Families of rows that turns and mirrors carry onto each other, the same ones carrying the whole set onto itself: the rest of each named row's family, in list order:
9 families of 4 rows:
Z_268: [ 2.43 -0.90  2.27 -3.56  1.13  0.56  0.11  2.25 -0.81 -0.74 -0.21  0.85
  0.03 -0.38  0.38  0.77 -0.29 -1.26 -0.76 -0.03 -0.51 -0.91 -2.62  0.77
 -1.28  1.78  0.14 -1.59  0.24  1.97 -1.17  2.91  2.72 -1.98 -1.31]
Z_582: [ 0.19  0.08  1.88 -1.46  0.64  1.50  0.24  0.82  1.59 -2.73 -0.57  0.51
 -2.78  0.49  4.08  1.45 -0.54 -3.61 -1.24 -1.08  0.40 -0.61  0.39  0.05
 -1.52 -0.25 -1.32 -0.07 -0.42 -0.75  0.36  0.99  0.84  1.69 -0.87]
Z_596: [-0.11  0.12  1.38 -1.56  2.05  0.51 -0.63 -0.02  1.41 -0.30  0.37 -0.09
 -1.00  1.58  3.18  1.54  0.42 -3.60  0.36 -2.69  1.90 -0.57  1.56  0.02
 -2.56 -2.55 -1.11 -1.73 -0.68  0.76 -0.72 -1.28  1.47  0.73 -1.19]
Z_390: [-0.08 -2.17 -1.88  0.26  0.12 -2.08 -2.18 -0.46 -0.32  2.18  0.42 -1.94
 -1.63  0.23 -1.66  1.84 -0.96 -0.85  0.25  0.08  1.25  0.81 -2.08 -1.17
  0.33 -1.33  0.92  0.66  1.70  1.84  0.96  0.48  2.31  0.02  2.23]
Z_689: [-1.52 -2.09 -1.38  0.76  1.50  0.29  0.62  0.62 -2.17 -0.93  2.29 -0.56
  0.94 -0.70 -1.76  0.96 -0.33  0.90  3.35  0.32  1.68 -1.30  3.14  3.65
  0.30  1.06 -0.65 -0.77 -0.28 -0.20  1.38 -0.05 -0.07  2.00  0.62]
Z_855: [-0.14  1.01  1.67 -0.19  1.30  1.22 -0.02 -0.58  1.93 -1.79 -1.05 -0.36
 -2.25  1.51  3.58  0.50 -0.02 -2.27 -0.54 -0.56  1.31 -0.96  2.10 -1.31
 -2.82 -1.16 -0.35 -0.92 -0.79  0.13 -0.88 -1.32  0.98 -0.01 -1.05]
Z_730: [ 2.24 -1.41 -2.69  0.58 -0.12 -0.70 -4.04  0.00 -0.94  3.09  0.63 -0.03
 -0.46 -0.71  0.84 -0.09 -0.57  0.66  1.29  0.64  2.00 -0.30 -1.38  0.48
  1.45 -0.93 -0.82  1.53  0.97  1.86 -0.04 -1.18  2.76  0.48  1.12]
Z_96: [ 1.82  0.39  2.73 -2.12  1.02 -0.28  1.45  1.36 -1.68 -1.50 -0.77 -0.15
  0.06 -1.11 -0.40 -0.34 -1.08 -0.06  0.16 -1.68 -0.51  0.63 -1.62 -0.16
  0.12  1.31  2.28 -2.36 -0.21  0.77  0.14  2.59  0.33 -2.68 -2.27]
Z_460: [ 2.54 -0.91  2.49 -3.30  1.33  0.31  0.15  0.37 -2.02 -1.43 -1.54  0.59
 -0.04 -0.34  1.48 -0.84 -0.78 -1.22 -1.68 -1.57 -2.34 -0.80 -1.48  1.81
  0.50  0.26  0.68 -2.38  1.27  2.03  0.04  1.82  0.74 -1.51 -1.36]
Z_932: [ 2.67 -0.97  3.58 -0.56  0.85 -0.52  0.31  1.05 -2.63 -0.95 -0.74 -0.52
  0.01 -1.09  1.85  0.47 -0.18 -0.98 -0.11 -0.15 -2.17 -1.11  0.06  0.70
 -0.61  0.79  0.66 -1.22 -0.09  2.49  2.29  3.71  1.52 -1.65 -2.04]
Z_55: [ 0.25  0.32  1.23 -0.43  0.72  0.14 -0.01 -0.47  2.69 -1.18 -0.32  1.15
 -1.96  0.44  4.71  2.28 -0.70 -3.42 -1.08 -1.31  0.24 -1.38  1.03  0.63
 -0.02  0.56 -1.32 -0.48 -0.92  0.28 -0.08 -2.20  1.86  0.48 -0.77]
Z_592: [-0.48  0.89  3.05 -1.52 -0.33  0.67  1.09  0.74  0.94 -1.02  0.05  0.70
 -1.64  2.07  2.84  1.89  0.11 -3.48  0.70 -0.76 -0.41 -0.71  1.85  1.23
 -1.71 -0.09 -0.32 -0.27 -2.16  0.01 -1.32 -1.21  1.05  0.85 -1.21]
Z_333: [-1.46 -1.13 -0.93  0.84  3.01  2.08  1.07  0.09 -2.90 -1.60  2.99 -0.62
 -0.83 -0.36 -1.81  0.58 -0.14  0.12  3.13 -0.55  2.04 -1.34  1.88  1.65
  1.13  0.22  0.96 -0.76 -0.59  0.74  2.02 -0.44  0.56  2.54  0.84]
Z_990: [-3.39 -0.26 -0.73  1.97  0.00  1.18 -0.22 -0.02 -1.02 -1.69  2.96 -0.41
  0.35 -0.09 -0.71  0.65  0.86  1.04  3.62 -0.09  2.11 -1.86  2.41  1.56
  0.59 -0.27 -0.14  0.21  1.32  0.85  2.13 -1.10  1.27  0.95  1.06]
Z_570: [ 0.04 -1.29 -2.66 -0.18  0.96 -2.57 -2.46  0.18 -0.58  2.28 -0.19 -1.49
 -0.73  0.39 -1.54  1.36 -1.53 -0.67  1.93  2.69  0.88  0.31 -1.91 -0.90
  0.30 -0.62 -1.11 -0.07  1.27  2.29  0.42 -0.88  0.76 -0.83  2.13]
Z_828: [ 0.39  1.50  0.74  1.06  0.64 -0.48 -0.03 -0.49  2.05 -0.89 -0.85  1.93
 -1.80  0.72  4.06  0.67  0.13 -2.78  0.79 -2.07  0.03 -0.10  0.83  0.76
 -1.21 -0.59 -0.72 -0.96  0.14 -0.44  0.20 -3.56  2.82  1.36  0.14]
Z_259: [-0.38 -0.08  2.39 -1.23  1.27  1.53  1.00  0.50  0.76 -0.31 -2.29  0.55
 -1.79  2.02  3.69 -0.24 -0.80 -2.60 -1.02 -0.46  0.27  0.58  1.70  1.38
 -1.44 -0.43 -1.60  0.22 -0.40 -0.44  0.53 -1.14  2.69  0.94 -2.67]
Z_371: [ 0.51 -0.98 -2.57  0.40  0.07 -1.40 -2.84 -1.19 -0.79  0.46  0.44 -0.37
  0.80 -0.55 -0.45  0.52  0.03 -0.31  2.38  1.49  1.79 -0.15 -3.42 -1.27
  1.74  0.27  0.06  0.96  1.39  1.85  0.96  1.03  1.60 -0.05  2.96]
Z_843: [-2.50 -0.64 -2.23 -0.58  2.28  0.79 -0.17  0.47 -1.97 -0.58  0.80 -0.80
  0.76 -0.35 -1.30  1.96  0.47  0.22  4.28  1.21  2.47 -1.19  2.92  1.95
  0.77  1.03 -1.25 -0.92  1.14  1.01  2.31 -0.25  0.61 -0.13  1.07]
Z_463: [ 2.29 -0.48 -1.82 -1.12 -0.38 -1.58 -2.48 -0.94 -0.06  2.79 -0.11  0.72
 -1.00 -0.03 -0.05  0.55 -0.68 -0.40  0.74  1.36  0.43  2.08 -1.86 -0.28
  1.03  0.56 -0.93  0.63  1.93  0.59  0.50 -1.33  3.03  1.18  1.67]
Z_924: [-1.85 -2.41 -0.78  0.42  1.42  2.15 -0.72  0.53 -1.56 -0.39  0.73 -1.50
  3.25  0.95 -0.35  0.42 -0.10  2.34  2.89 -0.47  0.76 -0.67  1.82  2.50
  0.77  0.67 -0.90 -0.85 -0.67 -0.43  2.87  0.31 -0.40  1.17  1.21]
Z_178: [ 2.14 -0.71  0.86 -1.44  0.00  0.46 -0.58  0.13 -2.32 -2.73 -0.13  1.05
 -1.05 -1.46  1.26 -0.17 -0.82 -0.27 -1.11 -1.10 -1.03 -1.73 -1.53  0.85
 -1.69  0.81  0.31 -2.08 -0.33  2.00  0.39  4.59  1.73 -1.31 -1.77]
Z_806: [-3.66 -1.11 -1.10  0.84  2.04  0.89 -0.27 -1.67 -1.46  0.38  0.73 -0.71
  0.78 -0.94 -0.59  0.98  0.40  1.18  2.92 -0.19  1.07  0.08  2.21  2.76
  1.64  1.07  0.69 -0.23  1.65 -0.90  3.00 -0.44  0.01  0.88  0.21]
Z_448: [ 0.41  0.00  1.58 -1.58  2.65  0.42 -0.63 -0.38  2.14 -1.68 -1.55  0.40
 -1.64  0.98  2.83 -1.12 -0.81 -2.66  0.47 -1.64 -0.72 -0.09  1.77 -0.36
 -2.91  1.31 -0.23  1.05 -0.10 -0.24 -0.09 -2.08  2.26  0.39 -0.44]
Z_703: [ 1.97 -0.28  1.93 -3.32 -0.56  0.70  0.38  1.37 -2.65 -1.49 -0.49  0.71
 -0.13  0.46  1.19 -0.36 -0.77  1.32  0.14 -0.12  0.46 -0.97 -1.46  0.67
 -0.94  1.65  1.86 -2.10  0.69  1.01  0.83  2.71  0.95 -2.50 -3.03]
Z_123: [-2.33  0.33 -1.76  0.40  1.79  0.93  2.19  1.57 -1.77 -1.49  1.68 -1.81
  1.15 -0.48 -0.05  1.39  0.31  1.55  3.33  0.98  1.15 -1.68  1.57  3.34
  1.46  0.37  0.47 -0.69  0.85  0.24  2.94 -0.34  0.62  0.12 -0.05]
Z_253: [-2.31 -0.84  1.09 -0.26  1.94  1.31  1.06  1.24 -1.74 -1.48  1.27 -2.04
  1.10 -0.40 -0.13  1.45  0.64  2.45  2.53  0.56 -0.24 -1.73  1.51  3.85
  1.84  0.26  0.96 -1.67 -0.39  0.85  1.94 -1.48  0.02  1.26 -0.53]
Z_952: [-0.01  0.72  2.16  0.86  1.54 -0.22  0.04  2.10  1.72 -0.04 -0.19  1.83
 -3.17  0.41  3.49  0.74 -0.96 -2.59 -0.85 -2.71  0.53 -0.02  0.55  0.78
 -1.58  0.77 -1.29  0.13 -1.32  0.36 -0.08 -1.42  1.70  1.03 -0.57]
Z_882: [ 2.15 -1.03  2.70 -2.08 -0.42  1.95  0.70  1.15 -0.82 -2.62 -1.29  0.95
 -1.95  0.00  0.68 -0.07 -1.05 -0.45 -0.97 -0.28 -1.04 -1.60 -0.39 -0.47
 -0.47  0.08  1.21 -2.37  0.64  1.18 -0.12  2.92  1.64 -2.94 -0.75]
Z_787: [ 0.68 -0.55  2.76 -2.33  1.16 -0.40 -0.43  0.77 -2.49 -1.48 -0.66 -0.27
 -0.21 -0.97  0.92 -0.84  1.35  2.30  0.31 -0.47  0.10 -0.08 -2.18  0.68
  0.57  1.77  1.36 -2.25  0.36  1.66  1.46  3.46  1.34 -2.32 -2.52]
Z_906: [ 1.17 -1.13 -0.10 -2.45  0.70  0.53 -0.13  0.41 -3.85 -1.25 -0.11  0.70
 -1.49  0.32  0.06 -0.48  0.31 -0.74 -0.03 -1.79 -0.90 -1.18 -1.34  0.89
 -0.45  0.94  0.61 -2.06 -1.49  2.16 -0.64  3.49  3.18 -2.81 -2.24]
Z_865: [ 0.82 -3.18 -3.16  0.37 -0.51 -2.54 -3.33 -0.15 -1.01  1.50 -0.06 -0.50
 -0.49  0.02 -0.45  1.43 -0.19 -0.96  4.02  1.21  1.27 -0.41 -1.25  1.29
  0.95 -0.92 -0.32  0.91  1.75  0.91  0.45  0.04  0.71 -0.21  1.64]
Z_62: [-2.79  0.55 -2.04 -1.03  0.66  1.50  0.17  0.00 -2.33 -1.13  1.12 -2.02
  2.50 -1.37 -0.58  1.10  0.17  1.57  2.84 -0.18  0.81 -0.71  2.25  2.02
  1.56 -0.36  0.89 -0.62 -0.23  1.47  1.98 -1.17  0.28  0.91 -0.64]
Z_722: [ 0.74 -1.43 -2.93  0.85  0.08 -0.41 -2.62 -0.82 -0.62  2.34  1.58 -0.66
 -0.55 -0.49 -0.06  0.31 -1.13 -1.09  2.06  1.67 -1.66  0.84 -1.73 -1.09
  1.33 -0.62 -2.21  0.24  2.49  1.06  1.05 -1.74  0.97 -0.67  0.74]
Z_637: [ 1.39 -1.61 -2.81  1.90  1.07 -0.57 -2.81 -0.19 -1.33  1.92 -0.87 -0.43
 -0.61  0.42 -0.12  0.62 -0.08 -0.17  2.34  1.00  0.71  0.72 -2.98  0.74
  0.88 -0.35  0.20  0.22  2.90  2.27  2.65 -1.65  0.41 -0.18  1.73]
Z_260: [ 1.79 -1.68 -1.88 -0.62 -0.40 -2.37 -2.86 -1.17  1.26  2.17  0.69  0.72
 -1.37  0.10  0.22  0.06 -0.87 -0.03  2.01  1.09  1.74  1.29 -1.39  0.25
  1.78  0.14 -0.42  1.48  1.62  1.40  0.56 -0.46  1.30 -0.26  2.55]

The rest of the family of Z_371: Z_268, Z_592, Z_990
The rest of the family of Z_906: Z_596, Z_390, Z_333
The rest of the family of Z_787: Z_828, Z_463, Z_253
The rest of the family of Z_62: Z_730, Z_96, Z_952
The rest of the family of Z_460: Z_259, Z_806, Z_637

Families of rows that turns and mirrors carry onto each other, the same ones carrying the whole set onto itself: the rest of each named row's family, in list order:
5 families of 6 rows:
Z_138: [ 0.10  1.38  1.63 -1.03  2.78 -0.17  0.52 -1.39 -1.78  0.72]
Z_44: [-0.29 -1.11 -1.18 -0.76 -1.51  0.03  0.09  1.60  3.54  1.85]
Z_95: [ 0.31  1.58  1.32 -1.48  2.95 -0.53  0.36 -2.15 -1.06  0.09]
Z_223: [-1.31  3.36  0.67 -0.42  0.93 -0.14 -0.70  0.24  1.96  2.08]
Z_422: [ 1.62 -2.76 -1.13 -2.68  0.80 -0.52  1.14 -0.09 -0.35 -0.56]
Z_353: [ 1.56 -0.33  1.31  1.70  0.83 -1.79 -1.11  0.94  1.92  1.61]
Z_177: [ 2.51 -0.15  1.77  1.14  0.85 -2.03 -0.70  0.37  1.17  1.22]
Z_475: [-2.56  0.66 -2.42 -2.73  0.76  0.32  1.85 -0.27  0.00  0.74]
Z_603: [-1.50 -0.42 -1.02 -3.80  1.43  1.08  1.66 -1.39  0.15  1.32]
Z_48: [-2.26  2.32  0.82  0.91  0.51 -0.70 -0.74 -0.67  1.98  2.02]
Z_824: [-2.11  2.61 -0.18 -0.57  0.47 -0.11 -0.22  0.49  2.06  2.77]
Z_427: [ 1.56 -3.42  0.09 -1.21  0.81 -0.68  0.93  0.19 -0.33  0.05]
Z_498: [ 2.17 -2.83 -0.50 -1.88  1.11 -1.34  0.68  0.12 -0.61  0.07]
Z_811: [-0.19 -1.77 -1.43 -0.56 -0.89  0.01  0.87  2.39  2.31  1.21]
Z_321: [ 0.27  1.41  1.98 -1.36  1.55 -1.16  0.38 -2.31 -1.52  0.52]
Z_224: [-0.60 -1.93 -1.80 -1.37 -0.73  0.39 -0.12  1.46  3.00  0.74]
Z_325: [-0.32 -2.12 -1.41 -1.49 -1.32 -0.09  0.13  1.87  2.83  1.24]
Z_910: [ 1.45 -0.75  1.13  1.65  0.09 -1.95 -1.12  1.48  1.35  0.39]
Z_461: [-1.93  0.40 -0.94 -3.46  0.34  1.13  2.21 -1.23  0.06  1.88]
Z_807: [-1.95  0.56 -1.40 -3.29  1.36  1.60  1.82 -0.71  0.76  1.37]
Z_236: [-0.16  0.73  0.72 -0.89  2.92 -1.14  0.99 -2.16 -1.85  0.82]
Z_343: [ 1.59 -0.07  1.05  1.61 -0.64 -1.23 -1.91  0.66  1.24  1.00]
Z_94: [-2.18  2.69  0.91  0.40  0.74  0.80 -0.33  0.07  1.54  2.23]
Z_202: [ 2.37 -2.80 -0.21 -1.01  0.98 -0.11  0.82 -0.97 -0.92  0.22]
Z_973: [ 0.12  1.55  2.11 -0.88  2.29 -1.56 -0.67 -1.78 -1.04  0.82]
Z_614: [ 1.97 -2.73 -0.59 -1.69  1.60 -0.83  0.30  0.16  0.05 -0.44]
Z_732: [ 0.36 -1.24 -2.56 -1.36 -1.45  0.77  0.62  1.38  1.69  1.77]
Z_879: [-1.62  3.32  0.76 -0.46 -0.06 -0.73 -0.17  0.15  1.52  2.55]
Z_34: [ 1.80 -0.58  1.53  1.20  0.03 -2.43 -1.24  1.04  1.64  1.42]
Z_388: [-2.05  1.11 -1.13 -2.83  1.01  1.89  1.51 -0.51 -0.06  0.67]

The rest of the family of Z_422: Z_44, Z_177, Z_603, Z_824, Z_973
The rest of the family of Z_732: Z_475, Z_48, Z_236, Z_343, Z_202
The rest of the family of Z_910: Z_138, Z_427, Z_811, Z_94, Z_388

Families of rows that turns and mirrors carry onto each other, the same ones carrying the whole set onto itself: the rest of each named row's family, in list order:
3 families of 5 rows:
Z_433: [ 1.85  0.68  0.90 -1.46  1.94  0.15  1.71  0.83  0.89  1.62 -0.68 -1.23
 -0.79 -2.54  1.18  0.92  0.10 -3.12 -1.06 -3.19 -1.01  0.09 -1.68  0.43
  2.26  0.65 -0.95 -1.65 -4.06 -0.34 -0.84  0.63  0.99  2.05 -0.72  0.67
  1.25  0.29 -0.78 -2.03  2.95  1.69 -2.08  1.51]
Z_226: [ 1.26 -0.20  0.51 -0.60 -0.16  3.01  0.93 -0.47  0.98  2.77 -0.77  0.90
  0.53 -1.52 -0.52 -0.20  0.09 -0.87 -0.50  1.49  0.77 -3.05  2.48  1.82
  0.71 -1.52  0.23 -3.97  0.64  1.61 -2.85 -2.69 -0.12  0.36  0.32 -0.49
 -1.20  0.42  0.35 -1.95  0.83  1.88 -0.51  0.85]
Z_404: [ 0.80 -2.90  2.62  1.39  0.44  0.41 -0.60 -2.32 -1.30 -0.17  2.55 -1.13
 -0.44  0.38  1.51  0.88 -2.87  1.73 -1.44 -0.41 -0.29  0.74 -3.33 -4.32
 -0.55  0.34 -0.24 -0.41  1.24 -0.85 -2.20 -0.31 -0.69  1.46  0.26  0.07
 -0.34 -0.35  0.24  0.56 -1.48  1.23 -2.47  1.86]
Z_366: [ 1.81 -1.02  0.76  1.49  0.44  1.90 -1.29  0.99 -0.28  1.85  3.54 -0.53
  0.73 -1.21  1.11  1.28  0.01 -1.51  1.69 -1.32 -1.46  1.99 -2.77 -0.03
 -0.89  2.63 -0.07 -0.40 -0.15 -0.03 -0.94  1.91  0.18 -0.39 -1.73 -0.14
 -1.16  1.47  0.80  0.24 -0.37 -0.23  0.65 -3.89]
Z_656: [ 1.62  0.10 -0.17 -2.72  1.65 -0.13  2.17 -0.51  1.28  1.20 -1.47 -1.33
 -0.41 -2.59 -0.34  0.49  0.22 -2.15 -0.26 -2.45  0.18  0.99 -2.12 -0.12
  2.11  1.11 -1.14 -1.73 -5.61  1.62 -0.71 -0.08 -0.21  1.78 -1.76  0.40
  0.81  0.77 -0.73 -1.30  2.96  1.67 -1.20 -0.38]
Z_538: [-2.96 -0.64  1.83 -1.69 -0.27  2.22  0.32  1.12  0.22  3.62 -0.37 -1.34
  0.36  1.54  1.63 -3.37 -0.64 -0.40 -2.20  1.45 -0.66 -0.61  0.42 -2.22
 -1.28  0.86  0.12 -0.39 -3.16  2.23 -1.82 -0.60 -3.31  1.44  0.76 -1.11
  1.76 -0.06 -1.30 -1.12 -3.83  1.44 -0.92 -0.98]
Z_792: [ 0.58 -2.36  0.90  0.68  0.65  0.26  0.71 -2.09 -1.46 -0.45  2.89 -2.94
 -0.41 -0.58  1.88 -0.18 -1.24  1.90 -1.31 -0.73 -2.20  1.16 -3.35 -3.61
 -0.94  0.66 -1.07 -0.63  1.35  0.61 -3.44 -1.10 -1.66  1.49  1.15 -0.49
 -1.03 -0.06 -0.21 -1.51 -2.17  0.48 -2.74  0.02]
Z_33: [-2.57  0.92  0.24 -2.33 -0.20  1.58 -0.48  0.64 -1.51  2.64 -0.46 -1.10
  0.58  2.17  1.55 -3.05  0.78 -0.39 -4.30  1.28 -1.37 -1.37 -0.57 -1.51
 -0.96  0.29  0.65 -2.09 -2.31  0.78 -2.91 -1.34 -2.74  0.00  1.43 -1.16
 -0.17 -0.09 -1.84 -2.32 -2.49  1.88 -1.15 -0.11]
Z_958: [ 1.63 -0.48 -0.52  0.09  0.52  1.84 -1.78 -0.85 -0.75  2.84  2.19 -0.40
  0.54  0.41  1.71  1.50  1.47 -0.59  1.72 -1.56 -0.80  0.99 -1.95 -0.56
 -1.79  2.63  1.01 -1.31 -1.10 -0.80  1.03  2.12  0.65 -0.28 -2.37 -1.24
 -0.70  0.88  0.04  0.41  0.09  1.38  1.36 -3.05]
Z_349: [-0.44  0.18  1.00 -2.04 -0.60  0.52 -0.25 -0.57  1.10  1.32 -1.06  0.68
 -0.39  0.48 -1.67 -0.53 -0.66 -0.93 -2.04 -0.47  1.22 -3.00  0.73  2.71
  1.42 -1.82  0.19 -4.12  0.11  1.16 -3.07 -2.72 -0.29 -0.05 -1.76 -0.87
 -1.61  0.73  0.25 -0.95  1.37  2.72 -0.02  1.28]
Z_768: [ 1.00 -0.45 -1.04 -0.04  0.04  0.93 -2.30  1.06 -1.41  3.15  3.32 -0.07
  0.12  0.36  1.20  1.48  1.03 -1.54  0.44 -0.91 -1.54  1.87 -2.61  0.34
 -1.62  1.07 -0.34 -0.27 -1.45 -2.26 -0.59  2.26  0.75 -1.04 -2.72 -0.72
 -2.01  1.77 -0.03 -0.14  0.45  0.69  0.53 -2.45]
Z_778: [-0.55 -3.29  1.45 -0.11  0.06 -0.39  0.03 -2.03  0.04  0.28  2.20 -1.08
 -0.80  0.68  0.61 -0.69 -2.97  2.34 -0.19 -0.35 -0.46  1.76 -3.38 -4.05
 -0.51 -0.08 -1.83  0.74  1.28  0.62 -2.63 -0.18 -0.62  1.32 -1.61 -1.27
 -1.32  0.49  0.01 -0.37 -0.92  1.40 -2.63  0.31]
Z_84: [-3.61 -0.53  1.68 -0.81 -0.37  1.64  0.52  2.21 -0.89  2.65  0.09 -1.49
  1.49  1.12  1.73 -3.29 -0.48 -1.15 -3.27  1.09 -1.83 -1.16 -0.31 -1.41
 -0.77 -0.15 -0.32 -1.25 -2.74  0.04 -2.48  1.19 -3.94  0.79  0.99  0.26
  0.24  0.76 -0.90 -1.61 -3.55  1.11 -1.11  0.82]
Z_606: [ 0.66  0.80  2.23 -1.08  0.03 -0.38  1.11  0.34  2.06  1.38 -0.53 -0.77
 -0.36 -1.63  0.30  0.75 -0.91 -3.44  0.02 -3.22  0.68  0.64 -1.86  0.62
  2.55  2.95 -1.52 -1.08 -4.32 -0.12 -0.66  0.52  0.33  1.98 -2.06  0.64
  1.58  1.08 -0.35 -1.33  2.29  1.32 -0.10  0.12]
Z_695: [-0.47 -0.57 -0.19 -0.93 -0.03  1.38  0.56  0.19  0.84  2.23 -1.19  1.21
  1.70 -0.88 -0.07 -0.36 -1.26 -0.26 -0.80  0.47 -0.23 -3.01  1.33  1.44
  1.69 -3.05 -0.46 -3.15 -0.35  1.68 -3.74 -3.19 -0.76 -0.73 -1.18 -0.96
 -2.19  1.92 -0.41 -1.93  1.23  0.40  0.22  0.17]

The rest of the family of Z_84: Z_404, Z_656, Z_958, Z_695
The rest of the family of Z_792: Z_366, Z_33, Z_349, Z_606

